Some points, each followed by its number:
[-43 -41 -38 -35 -35 -34 -32 -35 -40 -34 -37 -36] 0
[-18 -36  -8 -12  -1 -33  13 -34 -12 -37   8  -7] 1
[-21 -22  30  14 -12 -23  24 -11  27 -23  20  21] 2
[ -7   4 -29 -38  -9  -8 -25 -29 -43  -9 -25 -36] 3
[-18   0  16 -21 -33 -26  -2  19  -7 -30   0  14] 4
[-35 -32 -25  10 -30   6  47 -22  -6   9  45  21] 5
[-12 -36 -24 -28  13 -25 -32 -29 -32 -29 -25 -28] 6
[ 24  47  47  71 -13 -12 112  53  68 -12 110  -9] 7
[-26 -20  -7 -14 -16  30 -29 -18 -14  30 -29 -19] 8
[-17 -19 -10  45  -1  24 -21  -9  18  19 -17   1] 9
[-23 -12  -2 -35 -36 -32 -22 -28 -22 -36 -29 -35] 10
[-26 -37   0  -8  -3 -38   9 -28  -5 -33  12  -8] 11
[-10   7 -38 -16 -35 -38 -23 -25 -28 -33 -25 -27] 12
[ -8  17 -31   3 -32 -27 -23 -19 -12 -27 -13 -29] 13
[  0  -8 -23  14  20  17  17  -7  -2  13  12 -25] 14
[ -2 -30 -22  25  17  27 -30 -20  -2  23 -25 -20] 15
[ 20  13  -2 -17  25 -23  -1  21 -10 -23   0  12] 16
[  2 -30   7   1  26  11  -6 -20   4  15  -1 -38] 17
[ 20  39 -23  27 -23  24   3  33   0  24  -5  25] 18
[-40 -31  -2 -30 -35 -36  -6   5 -21 -35 -17   5] 19
[42 12 68 -7 61  7 -8 10 33  7  0  5] 20
[  0 -20 -23 -11  16 -24  27 -15 -21 -20  36  22] 21
[-53 -46 -48 -37 -43 -38 -32 -35 -50 -34 -29 -46] 22
[ 45  45 -13 -26  35 -19 -17  -6 -27 -19 -12 -12] 23
[-48 -37 -33  -8 -37 -42 -26 -31 -23 -37 -29 -39] 24
[-47 -44 -17  -3 -34 -18 -37 -35 -12 -22 -37 -38] 25
[ 34  60 -10  -4 -16  40  12  56  -9  40  12  49] 26
[-32 -32  22 -21 -27  -2 -17 -21   3  -3 -13 -34] 27
[ -1 -25 -18   7  21  14  25 -23  -3  13  20  12] 28
[-34 -36  -6 -35 -16 -21   3 -36 -26 -17  12 -14] 29
[-31 -39   2 -12  -9 -31  14 -29  -6 -26  12  -5] 30
[72 59 52 64 72 55 34 64 69 51 36 48] 31
[ 37 -10  -5  -9  65  -9  14  65 -11 -13  20  67] 32
[  0  13  -9  -3 -21  -8 -26 -31  -8 -12 -29 -38] 33
[-28  -7  11 -37 -36 -35 -27 -33 -18 -35 -29 -36] 34
[ 21 -12  45 -14  44  37 -15 -11  19  41 -12 -18] 35
[ -7  -8   5 -31  -7  -9 -28 -35 -16  -9 -29 -37] 36
[-15  -8 -15 -10 -16  53   3  -6 -11  47  -5 -17] 37
[-37 -30 -25   5 -36 -30 -18 -24  -7 -35 -12 -29] 38
[-30 -25  24  22 -19  21  70 -23  27  17  73  43] 39
[-29 -17  45 -24 -28 -21   6  35  12 -16  12  31] 40
[ -9 -22  26 -21   4 -18  14 -17   1 -18   8  13] 41
[ 63 -15   7 102  94  73 110  -5  74  68 110  83] 42
[  2   5  -4 -30   4 -32 -23 -33 -17 -32 -25 -36] 43
[-39 -26  22 -25 -27 -20  33 -21  -6 -25  36  17] 44
[ -1  20  38  11 -30 -17 -20 -13  31 -13 -16 -19] 45
[-29 -14 -38 -38 -32  -7 -20 -23 -46  -7 -29 -34] 46
[ 57  44   6  53  63 -14  88  53  37 -14  85   3] 47
[-37 -27  22 -29 -31   6 -23 -25  -5   2 -29 -32] 48
[24 -1 62 55 47 51  5  4 71 47  0 -4] 49
[ 12  35  37 -17 -14  27 -17 -19  11  27 -17 -25] 50
[ 16  18  35  10  16 -20  -2  22  26 -25  -5  13] 51
[-45 -39   5 -30 -35  -9 -23 -29 -15 -13 -25 -38] 52
[ 59  80  10   0  19  -1 -11   8  10  -1 -12   3] 53
[  7  25 -24  17 -24 -19 -23 -21  -5 -19 -29 -31] 54
[ -1   2 -24 -31  10 -29 -23 -24 -38 -33 -29 -31] 55
[-23 -39  -8  -7  -2 -31  20 -39 -14 -35  20 -10] 56
[ 34 -14  42  -7  63  65  -5  -9  24  65   0 -17] 57
[ 24  46 -14  29 -15  51 -15  -1  10  50 -13  -5] 58
[  8  29 -30  20 -26 -31 -22 -17  -7 -27 -17 -28] 59
[ 45  30 -20  11  52 -19 -19 -10  -4 -14 -16 -19] 60
[ 30  22 -24 -23  33  21  -5  22 -34  24  -4  18] 61
[-29 -25 -30  18 -18 -26 -30 -24  -8 -26 -29 -18] 62
[ 66  93  24  11  10 120  41 119  20 116  32 124] 63
[  8  11   9   7   6   3 -17 -20  11   3 -13 -23] 64
[-52 -40 -41   5 -38 -10 -32 -35 -16 -14 -25 -33] 65
[78 67  2 -3 61 54  8 50 -3 53 12 51] 66
[ 42  67  68  59   4  56  -9   3  78  52 -13  -2] 67
[-28 -35 -41 -11  -4 -10 -25 -33 -33 -10 -25 -41] 68
[-17 -14 -14 -10  -2  41 -31  -9 -16  41 -41  -5] 69
[-15   8 -32  20 -32 -32  65  10  -6 -32  61 -36] 70
[ 14  26 -17  18   3   2 -23 -24   0   2 -29 -26] 71
[ 18  38  44 -20 -10 -19 -14 -13  14 -19 -17 -14] 72
[-20 -32   3 -30  -2  -6  25 -22 -18  -6  24  12] 73
[-18 -19 -12 -15 -11  42 -15 -14 -15  45 -12 -16] 74
[-22 -15  65  59 -15  30  60 -13  71  26  61  46] 75
[-18 -14 -10  38 -13  31 -33 -12  20  26 -41  -3] 76
[ 19  42  55 -17 -16 -20 -18 -11  17 -21 -13 -17] 77
[-46 -42 -42 -14 -34  -6   3 -37 -29  -2  -4 -18] 78
[  9 -24 -17 -14  29 -19 -30 -14 -18 -19 -29 -12] 79
[ 14  35 -16 -15 -18 -19 -15 -11 -20 -19 -16 -17] 80
[-12  -7   8 -32  -1 -28  -6   5 -18 -28 -13   1] 81
[51 -1 99 60 75 -5 77  6 98 -9 81 80] 82
[ 30  25 -25  25  27 -20  -4  26   2 -24  -5  18] 83
[-14 -31 -34   0  12   5 -20 -26 -22   1 -29 -36] 84
[ -3  17   4 -32 -29  -3 -20 -28 -14   1 -29 -35] 85
[-38 -35 -36   2 -29 -34 -18 -25 -18 -30 -12 -14] 86
[ -5 -26  18  12  16 -28  22 -24  16 -33  20  13] 87
[-29 -33 -25 -25 -13  28  50 -23 -29  28  49  24] 88
[  8  35  31  22 -27  29   0  27  33  29  -1  18] 89
[  2 -19  36  35  28 -24 -31 -13  42 -27 -29 -17] 90
[-14 -26 -32  -6   1  -4  -1 -20 -22   0  -4  -5] 91
[ -7 -12 -13 -19   8   2 -11   8 -17  -2 -12   3] 92
[-42 -28   4 -30 -35  -2  -3  19 -19  -2   0  10] 93
[-29 -25 -21 -21 -28  20  35 -19 -21  24  32  28] 94
[  9 -22  44  26  27   3  11 -16  47   3   8  13] 95
[ -9  -8   0 -30  -6   2 -21 -26 -24   2 -29 -32] 96
[43 45 19 26 32 26 -2 29 33 27 -4 25] 97
[-21 -24  -7 -21 -14  43 110 -18 -16  43 106  70] 98
[-20  -2 -36 -34 -31 -32 -16  -8 -40 -28 -17 -14] 99
[ 50  47 -23  27  42 -21 -14 -14   6 -17 -17 -20] 100
[-17 -32 -37  -6   7 -27 -17 -26 -20 -28 -13 -30] 101
[ 16  41  29  46 -15 -15  26  44  46 -11  20  34] 102
[-28 -34  -7 -34 -10  -7 -30 -29 -21  -7 -29 -31] 103
[ 30  30 -19 -17  27 -20   1  28 -23 -25  -5  24] 104
[  2  25  10 -21 -22   1   0  22  -6   2  -4  22] 105
[ 30  14  33  28  33 -18  -3  24  35 -18   0  55] 106
[  2  13  28  29 -18 -18  65  19  36 -18  73 -21] 107
[-33 -26  23 -31 -29 -26  -7  18  -3 -26  -4  14] 108
[ 21  17 -27 -24  31 -31  -7  14 -31 -31   0  14] 109
[ 12  19 -25  14  10   9  -5  23  -3   9   0  18] 110
[-25 -10  59 -31 -24 -21 -15 -10  13 -21 -13 -17] 111
[ 18   7 -30  18  21   7  69  13  -1   7  69 -36] 112
[ 18   0 -30 -27  26 -31 -11   8 -35 -26 -16  -1] 113
[-10  13  24 -26 -30   1  -1  19  -6  -3  -4  15] 114
[-32 -26 -20  13 -23 -26 -22 -23   2 -30 -16 -31] 115
[  3  24 -20 -25 -24  18   0  30 -26  14  -5  30] 116
[ -5  11 -21  18 -33 -24  -7  17   0 -21  -5  17] 117
[ -8   5 -25 -27 -24  13 -15 -11 -34   9 -12 -22] 118
[-21 -40 -41   5   5 -39  15 -34 -16 -39   8  -4] 119
[  9 -20 -20 -30  37   9 -17 -19 -33  13 -12 -22] 120
[ -9 -21 -23 -26  14  23  -7  15 -31  18  -4  14] 121
[ 12 -17 -18  31  37  32 -15 -12   5  36 -12 -25] 122
[-10 -27 -26 -22   4 -23  48 -22 -29 -23  49  32] 123
Which point above is nearest to each new point? Its number follows each.
[ 34  59 -18 -18 -18 -17 -18  -6 -17 -21 -17 -12] -> 80
[ 43  -7  62  46  68 -24  67  -5  67 -20  73  63] -> 82
[ -6   9 -29  13 -26 -31  -3  14  -6 -31   0   9] -> 117
[  4  22  26  39 -19  14   7  24  40  14   8  21] -> 89
[-17  -8  84  53 -14  41  43  -6  78  41  49  46] -> 75
[  0 -19  11 -27  22 -28   5  43  -6 -24  12  39] -> 16
[ 16 -18  -2  50  41 -20 -22 -12  32 -16 -29 -13] -> 90
[ -7  -8  82  -5  -6 -14   2  41  38 -18   8  33] -> 40
[73 11 -5 -3 99 63 28 92 -7 62 24 90] -> 66
[-15   4 -36 -15 -32 -29 -21 -27 -29 -29 -25 -38] -> 12
[ 29  32 -25  21  14  18  -3  26   2  18  -4  23] -> 110
[  0  22  27  40 -26  22  88  28  36  26  94 -23] -> 107
[73 59 58 60 77 68 20 62 67 72 20 57] -> 31
[ 19  33  46 -16  -9  20 -17 -22  12  16 -12 -29] -> 50
[127 110 127 127 127 100 127 121 127  96 127  36] -> 31
[ 13   7  12 -24  13   3 -17 -17  -4   3 -13 -27] -> 64
[ 77   6  12   6 106  61 -11  12  12  61 -13  10] -> 57
[  2  23   5  27 -27 -28 -18  28  22 -23 -17  33] -> 117
[  8  30 -22 -15 -28 -28 -18  -8 -27 -25 -13 -14] -> 80
[-11  10 -35 -24 -25  28   2  25 -39  28   0  25] -> 116
[-20   4 -34 -34 -37 -31  -4  11 -39 -36  -4   6] -> 99
[-35 -33 -22 -34 -29 -28  -7  14 -33 -32   0   9] -> 19
[ 71 103  20  72   1 127  39 120  60 127  33 115] -> 63
[  0 -31   7  23  30  23  24 -21  16  23  20  11] -> 28
[35 -7 90 -7 67  0 -5  9 42  0 -5  9] -> 20
[-52 -44  -9 -37 -35 -14  17 -39 -25 -13  25  -6] -> 29
[ 31  35  17  24  20 -22   0  25  23 -22  -4  17] -> 51
[ 14   8 -21  14  24  21  60  14  -5  16  57 -29] -> 112
[ 15  34 -24  31 -26  29   7  44   5  29  12  40] -> 18
[-22 -19  39 -16 -14  36  62 -13  10  40  57  50] -> 39
[-31 -25 -29 -22 -24  27  22 -15 -27  27  24  20] -> 94
[  9   4 -32  11  10   8 -16  14 -11   8 -16   9] -> 110
[-17   2  -3 -31 -39  -4 -26 -28 -24  -4 -25 -39] -> 85
[-45 -40 -45  -7 -35 -36  -4 -30 -29 -40  -4 -17] -> 86
[ 17 -29 -33 -11  51 -23  31 -24 -25 -22  36  18] -> 21
[ -6  12 -31   2 -23 -32   0  21 -13 -31   0  17] -> 117
[-18 -11  -2 -10 -20  -2 -20  -5  -9  -7 -17  -9] -> 92
[-36 -31  10 -33 -26   6  -5  24 -14   6   0  20] -> 93
[ 38  60  77  93 -11  -5  40  70 106  -6  32  56] -> 102
[-41 -44 -49  -8 -19 -18   9 -34 -36 -18   8 -16] -> 78
[-20  -5 -31   7 -25 -29  31   5 -14 -33  37 -26] -> 70
[  3   3 -33 -27  15 -29  -8   1 -35 -34 -17   1] -> 113
[ 44  42  67  57  38 -16 104  44  80 -12 110 -12] -> 7
[  8 -20 -21 -23  31  21   3  33 -25  21   0  29] -> 121
[ -1  13  18 -16 -10  25 -20 -19  -5  29 -13 -20] -> 50
[  6   9 -30 -30   7 -27 -22 -23 -32 -23 -16 -29] -> 55
[ 13 -17 -25  35  42   8  39 -15  10  12  48  37] -> 28
[ 18 -14 -17  39  36  26  42  -4  13  30  33  45] -> 28
[ 15 -22  25  31  35 -29 -19 -12  34 -25 -17 -20] -> 90
[  8 -13 -15  35  26  48  47  -3  14  44  45  45] -> 28
[-13   8 -27 -21 -30  18 -19 -25 -34  18 -29 -28] -> 118
[  6   6 -34 -32  10 -31 -26 -31 -35 -31 -29 -33] -> 55
[  1  -8 -28 -27  13 -24  -5  12 -34 -28   0   3] -> 113
[-38 -33  15 -34 -30   9  -5  11 -11  12  -4   5] -> 93
[ 95  60   4 -13  98  55 -17  -6  -6  59 -16 -11] -> 66
[ 18  40  26  23 -21  35   4  35  28  40   0  31] -> 89
[ 15  37  46  -9  -6 -15   2  41  22 -15  11  33] -> 51
[ 36  -9 -13  52  65  36  43  -7  24  36  44  50] -> 28
[ 26 -21 -12  29  50  28 -18 -12  11  32 -17 -20] -> 122
[ 48  30  67  52  56 -16  -2  36  74 -13  -4  68] -> 106
[  5   5  28   3   8 127  33 104  19 127  36 103] -> 63
[-32 -26  21 -26 -19  21   5  37 -10  20  -4  30] -> 93
[ 38  -7  39 -15  67  34  14  65  15  29  24  63] -> 32
[ 24  40  -8  46 -12 -17  28  50  19 -21  37  34] -> 102
[ 16   9   4   2  20 -35 -26 -27   2 -35 -24 -34] -> 43
